In the data rows, 128 means zero.
Here are some numbered points:
[ 76 112 123 169 206  95 153 109 145 150  63 144 100  71  53 179] 0
[136 138 112 104  71 110 125 119 173 100  68 144 116 135 114 122] 1
[120 126 161 140  48 140  87 110 122  23 150 111 102 150 174 161] 2
[153 166 184   0   0  82  89 223 134 114 255  89 110 133 189 102] 3
[ 85 154 114 151 198 110 139 142 194 111 111 188 140 132 104 140] 4
[208 110 117 185  87  75  96  60 233  96 194 139 124 133 156 140] 5
[109 157 113 146  65 172 135 103 189 149 155  84 100 103 208 104] 6
[121 144 150 107   0  86 127 130 119 100 242 104 125 150 169 137] 7
[152 115  87 105  77 111 131 209 105 132 160 125 166 183 116  47] 8
[109 132  49 107 209 144 147 139 124 137 115  77 138 132 167 122] 9
[ 97 124 120 144 130  68 157  96  96  90 141  83 131 124 111 153] 10
[198 178 204 160 145 148 163 116 113 190  97 156 160 134 175 143] 11
Which two points above are nearest to each new point, looking only along the 2 directions in which the numbered points spread most? Their numbers follow each, nearest first.
[ 83  75 108 131  89 138 148 114 134 115 129 174 158  69 128 133] 10 11
[121 109 122 128 147 149 121 101 175 167  58 169 131 131 109 166] 4 11
[116 113 145 118 147 159 129 115 134 156 123 107 125 104 125 178] 11 10
[136  99 121 124 170 159 145 110 141 126 132 168 165 129 107  83] 11 10
[160 142 160 149 128  86 138 142 180 125 144 158 149 151 152 143] 1 10
[ 50 151 157 104  72 163  64 110  74  92  99 106 196 145 153 107] 1 10
[114 132 127 179 218  91 153  92  90 165 142 132 148 164  72 102] 4 9
[128 151  59 200 241 165 164 120 142 129  34 195 104  87 122 124] 0 4
[ 43 157 170 125 255  78 125 135 108 218 116 139 145  85  63 155] 9 0
[ 79 134 171 144 217 120 117 103  81 126 100 122 112 110 139 123] 4 9
[177 119 150 154  50 130 132 147  75 102 183 139 186 129 112 106] 6 1
[117 162 125 125 118 111 138 152 155  73 145  98 125 122 126 123] 1 10
[108 122 129 120  28 123  72 150 123 129 105 103 152 116  99 132] 6 1
[119  78 119 170  69 120 105 129  69  95 115 112 181  78 102 151] 1 10
[130 120  98  90  27  84  94 130  89 124 118  88 162 160 128 136] 6 8
[ 93  83 119 131 131 124 139 138 171 109  98 157 117 130 140 148] 11 10
[185 121  99 164 173 116 164  66 152 127  51 143 143  87 111 110] 4 0
[ 66 155 162 141 202 143 155 146 156 111 131 137 109  79 110 155] 4 11
[120 136 143 167 100 155  99 165 108 113 120 103 134 104 174 171] 1 10
[101 106 138 173  48  99 163  62  97 139 146 174 133 145  77 114] 1 10
[ 78 129  78 122 148 133 119  98 118 129 135 113 125 108 155 187] 11 10
[167 126 137 126  74  63  85 103  99  58 124 117  96  77 180 151] 6 2
